In the rows, zero is written as 128.
Named moves, each a turn or a mirror, and the order they were made in; the first pair answered:
bobu (before => after):
[ 96 120 106 106 122 107 122 112  79 149] => [ 94 131 104 134 132 105 123 115  81 147]
[145 130 115 166 124 111 126 143 120 156] => [149 108 125 120 116 108 125 140 122 162]
[135 158 138  82 130 157 136 133 121  86] => [128 172 134 119 141 158 138 141 120  84]
[123 135 144 103 140 118 156 130  97 111] => [115 145 141 121 148 117 160 136  95 107]
Fom (before => after):
[125 100 132  41 116 136  97 141 126 123] => [140 103 130  70 123 148  61 141 158 119]
[150 106 136 140 110 110 167 145 147 152] => [125 113 141  98 106 113 177 134 118 138]
[131 104 125 133 111 104  97 132 147 154] => [130  99 128 127 107  97 113 134 136 160]
[134 148 134 132 141 149 112 121 150  86] => [152 137 131 163 136 134 127 132 164 108]
Siv (before => after):
[135 102 119 128 123 116  97 137 142 147] => [137 129 143 106 128 141 126 140 154 102]
[153  99 120 125 106 112 148 136 135 164] => [136 150 140 114 122 142 177 133 128 103]
[108 169 141 144 130 135 173 131 109 101] => [120 117 109 168 119  99 135 129 105 169]
[132 107 108 167 121 104 129 122 111 165] => [163 110 148 108 106 132 166 136 149 130]
Pairs:
(2 to 3 moves a pair)
[166 145 129 134 118 118 191 151 138 137] => [134 119  99 137 123  90 156 135  98 177] : Siv, Fom, Siv
[120 126 128  92 116 140  95 118 142 120] => [126 139 118 175 118 122 143 134 136 150] : bobu, Fom, Fom
[137 105 114 139 119 111 142 121 120 167] => [ 99 137 116 130 137 122 141 109  93 137] : Fom, bobu, Fom
[116 119 107 192 141 130  63 104 120 157] => [115  85 110 132 108  96 135 110  78 191] : Fom, Fom, bobu
[116 129 121 152 112 115 126 142 129 144] => [132 134 133 148 108 123 142 148 149 131] : Siv, bobu
[141 120 122 157 116  95 176 138 107 161] => [108 154 128 112 145 148  82 102 118  85] : Fom, Fom, Fom
[111 133 113 169 138 116 128 131 100 152] => [131 143 150 100 122 142 165 134 131 104] : Siv, Siv, bobu
[108 128 162 150 110 117 182 150 137  97] => [126  86 153 145  97  97 161 154 146 135] : Siv, Siv
[143 124 136  78 133 164  67 115 161  95] => [120 128 103 157 150 140  42 110 138 129] : Siv, Siv, bobu
[100 128 115 131 138 154  75 119  95 129] => [115 146 118 172 144 164  90 130 116 120] : bobu, Siv, bobu
[118 145 141  95 129 139 144 124 113 115] => [116 162 138 132 143 146 129 124 123 106] : bobu, Fom
[134 124 107 171 119 110  92 132 132 142] => [159 136 134 161 117 134 124 145 164 112] : Siv, bobu
[113 121 115 115 125 105 136 122  90 151] => [131 114 133  75 119 120 132 120 118 131] : bobu, Siv, Fom
[163  85 131 124 112 125 135 117 168 133] => [145 126 142 114 127 153 134 109 164  85] : Siv, bobu, Fom
[139 120 129  98 111 116 140 129 132 145] => [111 154 125 127 129 123 150 127 105 127] : bobu, Fom, Fom
[136 153 122 165 138 158 132 144 167 137] => [133 133 113 156 123 127 163 149 142 171] : Siv, Fom
[123 150 136 117 139 153 131 118 129  77] => [157 132 132 162 136 147 128 133 162 107] : bobu, Fom, Fom
[120 145 126 131 140 147 113 128 122  99] => [133 107 122 102 126 131  96 131 126 127] : bobu, Siv, Siv
[173 104 126 126 114 124 162 137 158 143] => [124 111  97 146 123  97 146 121  93 167] : Fom, Siv, Siv
[152 136 139 147 131 139 143 132 156 123] => [140 115 115 158 130 119 113 126 134 155] : bobu, Siv, Siv
[121 136 110 160 151 134  91 120 128 135] => [149 125 124 156 143 143 106 128 161 137] : Siv, bobu
[132 126 150  82 116  99 177 123 112 129] => [113 133 122 155 132  80 154 121  92 157] : Siv, Siv, bobu
[139 120 106 165 123 128 165 133 120 164] => [128 108 113  83 110 137 154 122 104 148] : bobu, Fom
[110 120 127  67 109 125 141 119 103 123] => [104 121 112  81 122 128  86 111 107 125] : Siv, Siv, Fom
[110 139 133  84 110 117 169 125 123 125] => [120 105 117  85 108 110 108 119 138 146] : Fom, Siv, Siv
[188 103 126  84 104 144 105 129 164 120] => [172 142 113 192 117 123 168 143 135 138] : bobu, Fom
[145 147 130 131 126 132 164 134 139 120] => [149 113 108 140 119 106 137 127 126 161] : bobu, Siv, Siv
[152 114 128 148 123 131 111 136 156 144] => [125 137 120 173 131 127 138 133 124 140] : Siv, Siv, Fom
[159 118 130 182 133 123 116 140 171 143] => [148 136 150 145 124 123 196 148 144 124] : Fom, Siv
[135 121 135 113 110 114 151 134 138 131] => [124 128 138 115 118 114 159 132 126 122] : bobu, Fom, bobu
[147 115 143 105 109 116 186 139 129 132] => [120 150 140 121 125 125 190 133 106 109] : bobu, Fom
[122 128 133  89 123 124 132 130 111 128] => [107 147 124 123 133 121 130 126  99 125] : Siv, bobu
[150 107 120 101 118 150 110 135 168 124] => [114 118  90 149 133 134  87 122 130 146] : Siv, Siv
[161 118 144 170 141 119 109 121 156 126] => [138 149 160 138 147 135 126 115 145  84] : bobu, Siv
[138 145 144 123 128 141 113 127 134 120] => [137 124 134 120 119 126 109 127 126 147] : Siv, Fom, bobu
[138 127 136 148 132 120 129 130 137 139] => [124 146 140 142 132 131 137 127 126 121] : Siv, bobu, Siv
[111 128 110 155 141 143 113 126 127 133] => [119  97 116 116 125 127 138 128 111 155] : Fom, Fom, bobu
[ 92 109 121 119 110 109 152 142  90 151] => [124  94 135 105 101 116 165 152 122 147] : bobu, Siv
[138 116 140 118 112 137 146 139 147 126] => [138 119 127 150 118 130 140 142 150 137] : bobu, Siv, Siv
[110 185 133 181 131 134 117 128 158 110] => [145 125 145  84 102 130  96 124 184 128] : bobu, Fom
[142 153 111 165 136 111 138 133 107 127] => [153 113 112 126 120  96 125 129 104 152] : Fom, Fom, Siv
[133 147 136 154 127 137 153 137 129 122] => [122 125 118 151 124 116 131 132 110 152] : Fom, Fom, Siv
[129 119 142 120 107 124 174 136 126 129] => [ 98 118 123 111 118 118 133 118  92 132] : Fom, Siv, bobu
[120  97 122 107 132 126  86 123 144 152] => [137 129 149 116 137 151 120 137 180 109] : Fom, Siv, Fom
[128 110  80 166 149 126  46 135 141 164] => [145  76  79 137 126 109  73 143 142 188] : bobu, Fom
[148 108 115 154 124  95 123 139 128 166] => [113 131 120 112 127  94 140 124  83 140] : Fom, bobu, Fom
[143 143 152 178 150 158  87 123 173  75] => [156  97 127 217 130 106 122 140 149 158] : Siv, Fom
[106 134 126 161 136 149 112 105 127 110] => [121 121 127 154 129 151 104 106 143 121] : bobu, Fom, bobu
[105 126 110 163 136 110 139 128  99 141] => [122 120 125 142 120 118 177 140 105 143] : Siv, bobu, Fom
[111 150 130 136 124 121 147 134 112 141] => [132 133 146  98 113 129 142 133 135 135] : Fom, Siv, Siv
[ 96 162 140 114 141 135 143 129 104 124] => [109 146 146  81 139 148 111 124 122 117] : Fom, bobu
[144 128 142 125 124 142 109 126 167 114] => [136 115 135 105 122 135  99 122 150 126] : bobu, Siv, bobu
[120 127 129  90 115 144  98 113 138 107] => [134 105 106 148 109 113 109 131 137 161] : bobu, Siv, Fom
[145 128 151 116 117 117 173 149 158 143] => [115 138 122 171 131 103 149 141 125 165] : Fom, bobu, Siv
[138 113 120 139 128 117 107 127 143 152] => [134 150 141 136 135 134 156 132 141 116] : Fom, Siv, bobu
[156 114 149  86 114 147 119 134 173 102] => [130 131 131 110 133 151  69 121 160  97] : Siv, bobu, Fom
[140 118 147  95 112 130 165 134 132 129] => [ 92 148 122 129 138 127 125 115  96 115] : Fom, Siv
[155  95 129  86 108 124 154 143 138 133] => [126 162 121 159 151 150 124 137 142  86] : Siv, Fom, Fom
[133 147 131 154 125 136 155 139 140 123] => [136 127 134 107 112 127 163 135 132 126] : Fom, bobu
[101 146 149  76 118 140 152 126 117 100] => [ 81 142 115 129 137 124  91 115  98 128] : Siv, Fom
[102 170 136 148 145 142 150 128 107  95] => [ 84 149 123 118 144 130 110 115  83 114] : Fom, bobu, Siv
[131 168 147 130 130 159 126 142 152  91] => [164 137 146 138 113 145 139 156 172 126] : bobu, Fom, Fom
[122 108 130  85 113 112 166 124 101 139] => [145 121 126 139 137 147  79 122 172 115] : Fom, Fom, Fom
[103 138 139 106 124 122 152 115  85 116] => [123 104 135  82 114 119 111 112 105 130] : Siv, Fom, Siv
[150 116 127 145 137 127  98 136 185 132] => [130 127 121 158 127 102 172 148 134 156] : Fom, Fom, bobu
[149 143 127 179 129 131 121 143 150 100] => [124 159 136 137 125 125 161 135 111  88] : Fom, bobu, Siv
[128 122 125 128 117 113 154 129 110 152] => [120 147 140 103 131 147 116 118 128 107] : Siv, Fom, Fom
[122 136 158  81 119 130 192 131 120 105] => [ 70 151 119 132 149 118 123 109  77 116] : Siv, Fom
[109 123 139  60 106 136 145 114 121 118] => [136 126 135 117 119 155  81 116 181 109] : Fom, Fom
[ 98 133 135  94 129 138  90 118 112 115] => [116 129 129 146 132 135  70 127 134 130] : Siv, Fom, bobu
[101 165 148 107 133 119 155 129  69 117] => [109 130 128 100 136 123  65 115  90 134] : Siv, Fom, Fom
[146  85 123  79 131 120  76  93 143 144] => [141 165 133 177 163 156 109 104 163  94] : Siv, bobu, Fom
[129  90 121 107  97  91 175 134  97 165] => [ 97 137 113 135 120  95 178 124  65 142] : Siv, Siv
[112 124 122 155 153 123  79 131 154 128] => [149 115 148 129 131 129 138 150 183 123] : Fom, Siv
[153  94 113 148 116 122 174 137 111 168] => [104 112 105  89 133 138 119 105  74 139] : Fom, Fom, Siv
